(in the rows, 128 means zero)
Each path below is one point turned by a fixed rotation once a step. After each direction that follows a path, write how fast that rotation turns it, in deg/step (0 if it stays still).
Each turn is a multiple of 5 degrees from 10 to 175, or 0.
Each row of a path follows its step; steps can be skipped.
Rotation 1:
step 4: [126 131 125 137 139 114 131 119 127 118 137 131 126 123 129 121 136 130
 125 119 133 127 123 113 127 121 125 123 136 112 143 132 136 130 129 129
 120 135 142 135 133 130 128 128 116 141 126 122 133 121 122 138 134]
step 7: [132 131 123 133 135 125 118 118 136 115 129 130 126 124 114 118 138 120
 123 120 108 129 113 126 119 131 123 124 132 129 123 126 129 135 121 121
 121 124 128 135 124 130 121 135 120 133 132 119 126 123 117 136 142]
step 8: [132 144 123 126 118 127 138 134 130 130 136 129 129 132 135 137 118 122
 126 120 135 123 120 142 116 134 126 136 135 122 137 133 127 136 139 134
 112 128 122 133 123 131 112 124 122 132 130 130 120 128 135 129 138]
step 9: [130 124 122 130 130 127 119 130 129 117 126 132 134 143 125 126 128 113
 128 118 123 116 136 134 118 118 121 120 124 117 137 123 139 126 130 120
 124 134 144 140 131 130 133 126 131 137 132 126 140 119 128 118 132]
step 12: [133 129 127 122 131 119 122 123 126 126 137 116 119 134 109 137 137 122
 133 112 121 132 124 129 131 123 124 120 129 117 139 133 131 123 122 127
 131 140 145 132 119 123 122 117 124 137 132 130 129 126 127 130 140]
step 15: [127 137 116 127 127 125 119 118 121 115 125 116 127 136 121 127 130 107
 121 127 120 130 134 141 124 136 131 119 137 126 129 138 121 133 129 113
 120 128 132 125 120 124 123 131 132 134 131 128 127 119 135 130 140]
step 20: [120 135 118 131 125 114 127 118 129 125 132 130 123 123 123 131 133 121
 137 125 118 131 111 132 125 132 133 120 135 122 128 132 134 130 123 128
 122 135 127 128 110 143 133 126 116 141 119 122 133 131 125 132 145]
step 26: [136 130 120 132 121 130 128 127 143 121 125 138 129 123 136 143 122 121
 134 117 129 122 115 136 114 127 129 126 128 126 138 119 128 116 132 116
 124 128 134 129 119 141 124 124 126 142 135 120 137 128 130 121 125]
[129 128 129 131 128 126 129 127 126 127 122 126 127 127 130 128 125 126
 128 128 128 126 128 125 126 129 125 125 127 127 129 131 127 128 128 126
 124 130 125 131 129 132 132 124 127 122 128 125 127 128 133 125 130]
60
[131 129 124 132 130 130 128 131 130 131 130 127 129 127 129 124 127 128
 131 131 124 125 129 129 128 125 130 128 126 124 129 126 130 127 128 127
 125 128 128 127 128 123 131 126 129 126 123 125 130 128 127 132 129]
155
[129 126 129 124 131 126 123 131 124 130 126 130 128 125 127 128 133 125
 128 129 128 128 127 130 128 127 127 127 127 125 127 132 128 128 121 130
 127 126 128 126 126 126 127 129 127 125 130 125 126 128 127 127 131]
145
[126 129 132 131 129 127 129 125 129 130 127 129 128 126 128 128 125 134
 126 128 130 128 126 129 126 130 129 127 132 125 125 131 130 131 128 131
 122 125 127 128 129 127 128 130 124 127 128 131 130 124 126 133 129]
110
[127 125 133 126 132 128 134 130 132 127 129 129 129 128 132 132 131 127
 127 126 129 126 128 126 125 126 126 127 129 122 129 128 129 127 131 130
 125 126 130 127 127 128 130 127 132 130 127 129 127 130 126 124 127]
85
Rotation 2:
step 1: [131 119 138 122 122 137 129 130 127 135 130 121 127 131 139 129 130 129
 125 129 110 133 125 138 121 114 122 124 140 129 130 129 128 121 137 142
 128 128 123 124 147 139 134 126 134 118 113 138 137 129 121 124 125]
step 2: [120 125 119 125 132 137 129 131 135 136 124 117 149 127 131 123 130 118
 115 127 126 121 122 135 135 112 119 131 129 148 127 129 128 129 127 137
 131 133 124 123 139 138 140 120 130 128 129 117 137 132 127 129 120]
step 4: [127 125 131 132 133 130 124 138 135 138 121 120 127 123 127 124 135 119
 127 126 138 128 127 126 142 114 116 127 120 129 130 127 139 128 140 118
 139 124 122 119 143 138 136 127 139 116 125 131 139 114 126 130 119]
step 15: [116 134 130 119 125 136 121 136 131 130 104 113 128 123 128 126 129 117
 123 136 116 114 129 118 132 125 123 119 126 121 134 126 134 133 140 119
 125 131 132 118 124 136 134 120 124 129 115 127 124 123 128 121 121]
step 18: [122 122 124 115 124 126 127 127 125 123 126 121 128 118 132 125 125 116
 112 144 119 130 120 140 129 114 123 134 129 118 126 131 120 137 133 133
 136 124 129 123 135 135 138 125 135 132 130 125 123 137 141 129 108]
step 20: [125 114 136 135 132 134 127 140 122 123 115 120 133 131 124 116 132 105
 114 128 119 133 115 123 140 116 118 133 129 125 127 134 137 127 129 134
 133 114 129 124 124 137 129 122 130 130 129 126 131 125 126 124 120]
step 22: [131 118 126 135 131 137 127 136 121 120 132 112 124 126 129 122 130 116
 120 129 118 134 134 125 125 132 124 118 125 119 127 131 123 140 139 121
 152 124 128 127 133 140 125 128 136 124 122 130 136 111 126 119 125]
step 24: [111 122 126 118 121 129 140 129 122 132 131 118 128 132 128 127 130 109
 117 136 112 119 133 123 120 124 136 136 127 121 129 137 111 128 138 123
 139 127 133 126 133 132 136 128 133 123 126 117 120 126 131 123 119]
[129 125 130 130 129 131 130 126 126 125 129 131 126 127 125 129 125 130
 127 131 126 129 128 122 126 129 130 130 131 130 127 128 126 128 124 127
 130 129 125 125 127 127 129 128 128 125 130 124 128 127 124 126 122]
10
[127 123 125 131 126 127 127 126 125 130 128 128 131 130 130 126 131 127
 127 128 130 131 127 127 129 127 125 129 125 126 125 126 124 129 126 129
 130 127 124 129 127 126 128 125 132 124 129 124 127 125 134 131 128]
175
[134 129 127 129 132 130 127 131 128 127 131 129 130 128 128 131 128 124
 127 127 129 124 131 127 127 125 127 125 127 130 130 129 128 128 126 127
 129 122 125 128 125 128 131 131 129 128 126 125 131 126 128 128 131]
40
[125 128 128 128 133 128 128 131 129 129 126 133 127 129 124 129 132 124
 130 129 130 128 125 126 129 129 130 132 128 126 126 132 128 124 130 128
 126 128 130 130 130 125 128 130 131 129 128 128 127 124 125 130 129]
85
[127 132 130 127 132 129 127 130 130 127 127 126 128 126 130 126 126 130
 131 128 129 127 127 129 131 131 126 127 127 130 127 129 129 132 127 123
 129 131 126 131 126 129 124 126 132 126 130 128 126 122 128 123 128]
60
[127 126 122 126 128 127 127 127 127 126 129 128 130 128 132 132 130 128
 129 123 126 126 131 127 128 130 130 130 128 133 122 127 129 129 130 127
 131 129 130 130 129 131 129 130 128 132 132 127 128 126 127 127 126]
130
[130 128 123 129 127 129 123 131 129 128 125 129 129 125 129 124 127 132
 126 125 130 128 128 125 124 129 131 128 127 122 130 127 130 130 128 128
 128 128 126 130 129 128 126 130 126 127 126 132 130 124 126 130 125]
65
Rotation 3:
step 1: [123 135 139 124 123 117 130 122 126 123 129 147 129 136 142 143 117 137
 123 123 136 132 118 125 140 126 128 124 125 125 138 130 128 128 119 123
 125 135 119 114 132 144 127 127 133 146 127 121 132 122 130 116 147]
step 3: [146 122 120 135 108 132 139 139 126 123 116 136 134 122 142 125 128 118
 134 130 126 130 126 133 129 133 129 123 136 126 127 137 119 108 138 139
 129 126 132 123 123 129 128 139 133 135 131 124 117 130 124 133 151]
step 13: [129 136 125 109 123 119 131 106 134 138 124 122 122 126 127 128 128 128
 118 123 125 132 122 127 113 133 139 133 124 126 129 155 137 142 131 138
 120 123 121 118 134 122 127 120 133 120 129 131 131 122 128 128 118]
step 17: [128 121 136 138 134 140 120 135 127 134 133 125 118 136 124 136 141 128
 143 117 121 127 120 129 131 121 118 130 127 134 122 141 144 125 123 129
 131 135 117 118 135 118 130 136 132 124 126 134 123 136 127 100 135]
step 20: [129 127 110 120 141 133 113 135 125 129 121 117 131 130 138 145 133 137
 132 126 132 115 140 113 129 132 130 134 119 130 126 127 135 130 131 125
 121 126 124 145 128 130 138 132 121 126 134 117 108 138 123 120 123]
step 23: [137 120 122 141 130 131 136 124 130 132 111 131 118 137 126 121 135 135
 152 123 129 111 137 121 132 126 106 137 116 125 124 120 133 123 136 127
 125 131 133 130 118 129 124 132 136 137 137 129 140 124 126 130 122]
step 25: [131 120 119 133 136 139 132 129 123 132 138 119 114 115 119 149 137 119
 115 127 129 122 131 114 128 116 135 135 132 125 137 132 130 123 125 124
 124 131 139 132 110 127 138 120 124 135 144 137 139 128 134 124 126]
step 26: [129 115 120 118 121 137 132 121 122 125 112 124 142 127 144 121 134 129
 134 121 126 141 120 133 138 123 132 121 116 135 123 128 135 113 117 131
 132 141 130 133 129 127 127 143 122 131 137 112 128 124 113 129 125]
[129 125 128 128 128 125 130 129 127 129 133 128 127 128 129 132 125 128
 124 127 127 130 127 134 124 127 130 134 128 129 126 126 130 130 131 127
 127 127 124 127 123 128 126 126 125 127 128 128 130 127 127 127 126]
125
[131 131 129 130 129 130 131 130 125 127 125 127 128 131 126 127 128 126
 128 127 127 125 125 130 126 128 123 128 132 124 126 124 129 130 128 129
 129 127 128 127 129 128 126 131 127 126 125 130 130 127 133 123 124]
60
[124 130 126 131 128 128 125 125 127 130 128 129 126 130 129 131 129 134
 126 128 129 129 131 129 123 131 125 129 129 127 128 128 131 130 128 128
 129 130 128 123 129 131 130 130 127 127 130 124 126 130 133 130 129]
95
[133 131 126 128 128 128 126 131 127 128 128 130 129 127 126 131 131 126
 127 129 129 130 130 131 126 129 129 124 124 132 125 129 128 131 127 128
 128 127 126 128 130 129 123 127 137 127 130 129 127 127 129 127 127]
10
Rotation 4:
step 3: [119 132 124 136 125 126 117 143 115 141 143 134 137 125 132 126 112 139
 132 124 118 114 131 129 132 126 128 130 129 128 129 128 119 132 138 146
 140 129 129 125 137 127 120 124 140 136 129 132 125 112 136 121 123]
step 6: [120 129 125 128 131 125 116 126 122 134 119 130 122 119 129 147 114 144
 137 126 118 140 142 132 134 129 124 133 142 128 143 128 132 125 131 128
 134 126 130 126 147 124 131 127 127 136 131 138 142 122 139 128 118]
step 7: [120 113 121 136 118 117 130 133 113 130 131 133 132 128 133 124 120 124
 111 116 136 125 139 132 135 128 121 135 141 116 133 115 134 132 116 141
 141 130 130 123 132 126 125 129 131 142 121 117 135 131 128 129 121]
step 14: [130 114 117 138 126 123 124 145 133 135 124 137 139 130 129 133 127 124
 116 129 112 123 146 136 131 136 123 125 118 142 127 122 126 130 121 125
 133 142 124 119 125 127 122 129 129 132 133 136 145 134 142 138 135]
step 15: [123 119 120 134 117 130 124 122 126 140 139 135 119 134 137 130 138 134
 139 126 128 128 131 136 104 138 115 131 120 128 135 122 127 133 133 130
 141 145 116 134 121 129 129 121 135 132 128 125 127 126 136 132 112]
step 21: [123 135 126 131 119 119 130 137 125 130 140 135 136 119 125 133 128 145
 126 120 108 130 125 126 134 121 126 125 135 129 127 129 124 136 129 135
 153 137 131 127 140 124 118 136 128 131 127 138 130 112 132 131 145]
step 23: [111 128 124 131 119 123 129 130 123 138 127 136 127 126 128 117 128 129
 125 118 120 136 139 115 131 128 131 127 143 129 130 103 144 125 115 134
 128 131 121 135 131 123 119 119 127 129 114 124 112 134 132 138 124]
step 25: [117 119 126 141 122 121 124 117 127 123 130 122 129 117 138 130 124 131
 118 126 126 131 143 138 124 141 126 136 134 120 135 124 133 134 130 144
 147 120 130 122 144 117 129 136 118 137 125 127 142 121 128 135 125]
[131 127 124 134 129 127 134 128 126 128 130 132 129 127 126 127 128 125
 127 127 125 129 127 127 129 125 134 129 127 128 130 130 130 128 126 125
 129 130 127 130 130 130 129 130 130 131 130 127 128 132 127 124 128]
110
[128 127 128 129 132 132 123 129 128 126 126 132 130 132 130 129 128 129
 126 130 123 128 127 128 130 125 129 131 125 130 128 127 127 127 132 127
 130 124 132 127 128 123 127 130 128 126 125 128 128 128 128 125 125]
135
[127 124 125 128 128 126 125 128 130 132 127 133 133 127 128 125 126 129
 128 129 129 127 125 127 128 128 125 131 126 125 130 128 126 127 128 131
 125 130 129 127 125 131 131 127 126 130 126 127 122 130 127 129 125]
95
[133 129 129 130 127 129 128 125 127 131 128 130 126 132 125 128 131 126
 127 127 129 129 130 130 129 131 129 128 124 126 128 126 124 130 128 126
 126 129 129 125 123 127 129 126 128 130 128 134 132 129 124 132 126]
20
[127 128 128 128 130 129 129 129 128 129 123 127 133 130 124 129 129 128
 124 126 130 127 130 125 129 128 127 129 130 130 125 129 134 126 129 130
 127 130 125 129 124 130 124 131 131 126 124 128 130 131 125 129 128]
115
[129 124 129 129 128 127 127 124 131 129 126 127 129 130 127 124 124 131
 130 128 129 130 129 124 130 127 128 129 125 128 129 130 127 123 127 125
 130 130 125 126 129 125 130 131 128 129 129 128 131 124 131 131 133]
90
[128 127 131 128 131 127 126 124 127 129 131 127 126 125 126 127 125 130
 130 128 127 126 131 124 126 130 128 130 128 128 127 131 126 132 131 131
 126 131 130 130 131 127 129 129 130 127 124 128 132 128 125 123 125]
115
[130 129 134 131 129 128 128 128 129 126 125 129 130 126 130 129 121 124
 127 124 128 129 129 130 127 129 129 123 125 124 129 129 128 128 128 131
 127 129 126 125 128 125 125 125 130 128 126 126 127 130 131 127 128]
65
